0: [4 5 6 6 6 5 4 2 5 6 5 4 6 5 3 4 3 3 3 3 4 6 4 5]
1: [7 8 5 6 6 6 2 5 5 4 5 6 3 3 3 6 3 5 5 4 2 3 2 2]
2: [4 5 3 4 6 6 3 5 7 6 5 4 4 3 4 5 2 6 5 4 2 4 2 4]
3: [5 3 3 3 3 3 6 6 3 2 3 7 5 4 6 3 8 5 5 6 7 3 6 6]
4: [3 6 8 5 7 5 5 2 7 5 5 4 7 7 3 4 3 3 4 4 3 7 3 7]
5: [6 5 4 2 4 3 5 6 4 3 5 6 4 5 5 3 6 6 5 6 5 4 5 5]
6: [7 1 3 3 4 2 6 4 3 4 3 7 4 6 4 4 5 4 4 7 6 3 6 6]
7: [6 4 4 2 3 1 8 7 3 2 3 7 3 7 6 2 7 8 8 9 8 4 7 3]
8: [6 3 3 2 5 3 6 6 3 2 3 8 5 5 6 4 7 5 5 6 6 2 5 5]
9: [4 4 5 4 3 4 4 6 4 4 3 4 4 5 7 3 6 5 5 4 6 3 7 6]
10: [5 6 4 3 5 7 4 5 3 4 6 3 4 3 5 6 4 6 2 4 4 5 5 3]
11: [7 7 5 2 4 5 5 5 6 4 8 4 6 3 2 4 4 5 3 4 4 4 4 4]
12: [6 6 4 4 4 5 3 4 4 4 5 2 5 4 6 5 4 5 2 4 6 6 6 4]
13: [4 6 4 5 4 6 2 4 6 4 7 4 4 3 5 5 4 4 4 2 4 2 3 5]
14: [4 7 4 7 5 7 2 3 4 6 5 2 3 2 4 8 3 4 3 3 3 5 3 4]
15: [8 3 4 3 2 3 8 4 4 3 8 7 3 6 5 3 7 2 5 8 4 5 3 3]
16: [5 4 5 3 4 4 6 7 4 3 5 6 4 6 4 4 6 5 7 6 5 5 5 2]
17: [5 5 5 5 5 6 3 4 5 6 6 4 4 3 3 4 4 7 4 4 4 4 3 4]
18: [6 4 4 2 5 5 4 3 4 6 5 3 2 1 4 4 6 2 4 3 3 5 5 5]
19: [5 1 3 3 3 3 5 6 4 4 2 7 4 6 5 4 6 5 5 6 6 3 6 6]
20: [4 4 4 7 5 5 3 2 4 7 4 3 3 3 3 7 3 4 2 4 5 5 4 5]
21: [3 6 5 7 5 7 1 3 5 7 5 2 4 3 3 7 1 4 2 4 3 4 2 4]
22: [5 4 4 3 3 3 6 5 4 3 4 6 4 6 4 2 5 4 5 6 5 3 4 3]
23: [7 6 8 2 2 5 4 6 4 3 6 4 7 4 5 3 4 9 2 8 6 8 5 2]
24: [6 2 3 3 4 3 5 7 4 3 3 7 5 5 6 3 7 5 6 7 6 3 6 5]
25: [4 5 3 4 6 6 3 5 7 6 5 4 4 3 4 5 2 6 5 4 2 4 2 4]
26: [5 3 3 4 1 3 5 6 3 3 1 7 5 6 7 4 6 5 3 6 7 3 7 6]
27: [1 6 7 6 7 4 4 3 7 5 4 3 8 6 3 4 4 4 4 2 4 6 4 5]
28: [6 4 4 3 3 4 4 3 4 5 8 4 2 3 2 5 4 3 4 7 4 4 4 4]
29: [2 4 8 5 7 4 3 3 6 4 4 5 8 7 4 4 2 4 5 4 3 6 6 5]
30: [6 4 5 4 3 3 6 8 2 4 1 5 5 6 9 2 6 5 4 4 9 5 8 7]
31: [2 6 6 6 5 6 4 3 5 5 4 4 5 6 3 5 3 4 5 3 4 6 3 5]
32: [3 5 8 6 7 5 4 2 7 5 5 5 7 7 2 3 4 3 4 3 3 8 3 6]
33: [7 2 5 1 4 6 6 3 3 3 6 3 4 3 7 4 5 2 1 4 3 7 8 6]
34: [5 4 3 4 4 3 6 5 4 3 4 6 4 5 6 3 6 5 6 7 5 3 6 4]
35: [0 4 3 7 2 3 6 5 4 4 3 5 4 8 6 3 6 3 7 2 4 3 6 5]
36: [4 5 4 5 5 8 3 3 5 8 5 3 4 1 3 7 2 4 2 3 3 3 3 4]
37: [5 6 4 5 4 6 4 5 5 4 4 3 5 5 4 5 5 5 4 4 4 4 3 2]
38: [5 2 3 4 4 3 6 5 4 2 2 7 5 5 5 3 6 5 6 6 6 4 5 6]
39: [1 0 5 0 2 5 6 2 3 4 9 6 5 2 4 5 5 0 4 9 2 5 4 7]
40: [3 6 6 6 7 5 5 2 6 5 5 3 7 6 2 4 4 3 5 2 3 7 3 5]
41: [6 2 3 0 6 1 7 5 5 1 4 7 4 7 5 1 6 6 9 8 5 3 2 2]
42: [5 4 4 3 3 3 6 4 3 2 4 5 5 6 6 4 7 5 6 4 6 3 5 4]
43: [5 4 5 9 1 0 8 7 2 1 3 8 3 5 9 2 9 9 5 4 8 5 9 8]
44: [3 5 7 7 7 4 4 3 6 6 5 4 7 6 3 4 3 3 4 3 4 6 3 4]
45: [6 3 3 4 3 3 5 6 3 3 2 6 4 5 4 4 6 5 5 6 6 4 6 6]
46: [5 2 3 4 4 3 6 5 4 2 2 7 5 5 5 3 7 5 6 6 6 4 5 6]
47: [4 5 3 4 6 6 3 5 7 6 5 4 4 3 4 5 3 6 5 4 2 4 2 4]
48: [6 3 5 4 3 5 4 5 5 5 7 4 3 3 2 4 3 3 5 6 4 4 4 4]
49: [4 6 3 5 6 7 2 3 5 7 6 3 3 4 3 7 3 5 2 4 4 4 3 3]
50: [3 5 7 7 7 4 4 3 6 6 5 4 7 6 4 4 3 4 4 3 4 7 4 4]
51: [4 5 5 7 5 6 4 3 5 5 5 4 4 5 4 5 4 4 4 3 5 5 3 6]
52: [7 5 4 1 4 2 8 8 4 1 3 7 4 7 5 1 8 8 9 9 5 3 4 1]
53: [3 3 4 5 2 5 6 6 3 2 2 4 6 6 8 3 7 5 5 2 7 5 6 7]
54: [3 5 4 7 4 7 1 2 5 8 5 3 2 2 2 8 2 6 3 2 5 4 3 5]

[4 7 4 6 5 6 3 4 3 7 5 2 4 2 4 7 2 5 3 3 4 5 3 5] 14 21 36
[4 5 6 6 6 5 4 4 6 5 6 4 6 5 3 5 3 3 4 3 5 6 4 6] 0 51 44
[1 2 2 6 2 4 4 6 4 4 2 6 4 7 8 4 5 4 8 4 6 3 6 7] 35 9 53
[4 4 4 3 5 6 5 5 4 4 5 3 5 2 4 4 4 6 4 3 4 5 6 3] 10 17 37
[9 3 4 3 2 3 7 9 4 1 5 5 3 6 9 0 8 7 9 6 2 6 7 0] 52 16 7
[3 6 8 5 7 5 5 2 7 5 5 4 7 7 3 4 3 3 4 4 3 7 3 7] 4 32 40
[3 7 3 6 4 7 2 5 4 7 5 3 4 2 3 6 4 4 2 2 4 5 2 5] 14 36 49
[4 6 4 3 5 7 2 6 4 6 6 3 6 2 4 5 2 5 1 2 3 5 5 3] 10 36 49
[5 6 4 5 6 7 3 3 5 7 6 3 3 4 3 7 3 5 2 4 4 4 3 3] 49 36 14
[3 4 4 7 6 7 3 3 4 7 5 3 4 2 4 8 3 4 2 3 5 6 4 4] 20 14 36
[6 6 5 5 4 5 3 4 4 4 5 2 5 4 6 6 4 5 2 4 6 6 6 4] 12 10 37
[5 6 5 3 5 6 5 5 5 4 7 4 3 5 4 4 4 5 6 5 3 3 2 2] 37 17 47
[3 3 4 4 2 4 6 6 3 2 3 4 5 6 8 3 7 5 5 3 7 5 6 7] 53 9 42
[3 7 3 2 6 9 2 7 4 6 8 1 4 1 5 6 5 4 1 5 2 9 4 4] 10 49 14
[2 6 7 6 7 4 4 3 7 5 4 3 8 6 4 4 4 4 4 3 4 6 4 5] 27 50 44
[5 4 5 3 4 3 6 8 4 3 5 6 4 6 4 4 6 5 7 6 5 5 5 2] 16 5 22
[5 4 5 9 1 1 8 7 2 1 3 8 3 5 9 2 9 9 5 4 7 5 9 7] 43 30 3
[5 5 4 2 4 4 5 6 4 3 5 6 4 5 5 3 6 6 5 5 5 4 5 5] 5 34 22
[7 1 4 4 3 5 6 3 4 3 7 7 5 5 6 5 6 2 6 8 2 4 3 6] 15 34 6
[5 5 5 1 3 2 8 7 6 2 4 6 5 8 8 1 8 5 8 8 5 2 6 1] 52 7 34
[6 4 4 2 3 1 7 7 3 2 3 7 3 7 6 2 7 8 8 8 8 3 7 4] 7 52 24
[4 6 4 6 5 7 3 3 5 6 5 3 3 2 3 8 2 4 3 3 3 5 4 5] 14 36 21
[4 6 4 5 4 6 3 4 6 4 7 4 4 3 5 5 4 4 4 3 5 2 3 5] 13 51 17
[5 4 3 4 4 3 5 5 4 3 4 5 4 5 5 3 6 5 6 7 5 3 6 4] 34 5 22
[2 4 8 5 7 4 3 3 6 4 4 5 8 7 4 4 2 4 5 4 3 7 7 5] 29 50 27
[4 6 4 6 5 7 3 3 5 6 5 3 3 2 3 8 2 4 3 3 3 5 4 5] 14 36 21
[3 5 7 6 2 0 7 5 3 2 4 5 2 6 9 2 7 8 4 2 9 8 8 5] 43 30 53
[7 8 5 7 6 6 2 5 5 4 5 6 3 3 3 6 3 5 5 4 2 3 2 1] 1 37 17
[3 4 4 5 5 5 4 5 5 4 6 4 4 5 5 5 4 5 7 5 4 3 3 0] 37 16 47
[3 6 7 6 1 0 7 5 3 1 4 5 2 6 9 2 8 8 4 2 9 8 8 5] 43 30 53
[6 4 5 4 3 3 6 8 2 4 2 5 5 6 9 3 6 5 4 4 8 5 8 6] 30 9 26
[3 6 2 7 5 8 2 4 4 6 4 1 3 1 4 8 3 4 2 3 5 5 4 6] 14 20 54
[5 3 4 4 2 3 7 7 2 3 2 5 5 5 8 4 7 5 4 4 8 5 8 8] 30 53 26
[6 4 3 1 2 2 8 6 4 1 4 7 4 7 4 1 8 5 8 8 5 2 6 0] 52 7 41
[5 6 4 3 5 7 4 5 3 4 6 3 4 4 5 6 4 6 2 4 4 5 6 3] 10 12 37
[8 3 5 4 2 3 7 4 4 3 7 7 4 6 5 3 7 2 5 8 4 5 3 4] 15 22 34
[6 6 5 4 4 5 3 4 4 4 5 2 5 4 6 5 4 5 2 4 6 6 6 4] 12 10 37
[2 6 5 6 3 7 1 4 5 5 5 4 5 3 4 5 4 5 5 2 4 2 3 6] 13 51 17
[4 3 4 4 2 4 4 7 3 4 2 4 4 5 7 3 6 5 5 5 6 3 7 6] 9 26 45
[5 6 5 3 5 6 5 5 5 4 7 4 3 5 4 4 4 4 6 5 3 4 2 2] 37 48 17
[3 5 7 6 7 4 4 3 6 6 5 4 7 5 4 4 3 4 4 3 4 7 4 4] 50 44 0
[3 6 4 7 5 7 1 3 5 7 6 2 2 3 4 7 1 5 2 3 3 4 2 4] 21 14 49
[4 8 3 7 5 6 2 3 4 7 5 3 3 2 4 8 2 4 4 2 3 4 4 4] 14 21 49
[5 6 5 4 4 6 4 5 4 6 7 2 4 2 4 6 3 3 3 3 4 5 5 4] 10 12 14
[5 4 4 3 2 3 6 5 4 3 4 6 4 6 5 2 6 4 5 6 5 3 5 3] 22 34 42
[7 3 5 5 4 5 8 4 5 2 7 6 4 4 7 6 6 2 5 6 3 4 5 5] 15 34 42
[6 8 4 4 4 5 5 6 5 3 7 5 6 3 2 4 5 6 4 4 4 4 3 4] 11 37 17
[4 6 3 5 5 7 2 4 3 6 5 3 3 3 3 6 3 6 3 4 5 4 3 5] 49 17 14
[1 3 3 6 4 4 3 8 4 5 8 6 6 2 9 2 6 4 7 4 5 2 5 7] 9 34 13
[2 4 8 5 7 4 3 3 6 4 4 5 8 7 4 4 2 4 5 4 3 6 6 5] 29 50 27
[5 3 4 4 2 3 7 7 2 3 2 5 5 5 8 4 7 5 4 4 8 5 8 8] 30 53 26
[6 4 4 2 3 1 8 7 3 2 3 7 3 7 6 2 7 8 8 8 8 4 7 3] 7 52 24
[6 4 4 2 5 5 4 3 4 6 5 2 3 2 4 5 6 2 4 3 3 5 5 5] 18 28 48
[6 5 5 3 5 6 5 4 4 6 6 3 4 4 4 5 3 5 2 3 3 7 4 4] 10 17 12
[3 4 4 5 4 5 4 5 5 4 6 4 5 4 5 5 4 6 7 5 4 3 3 1] 37 17 47
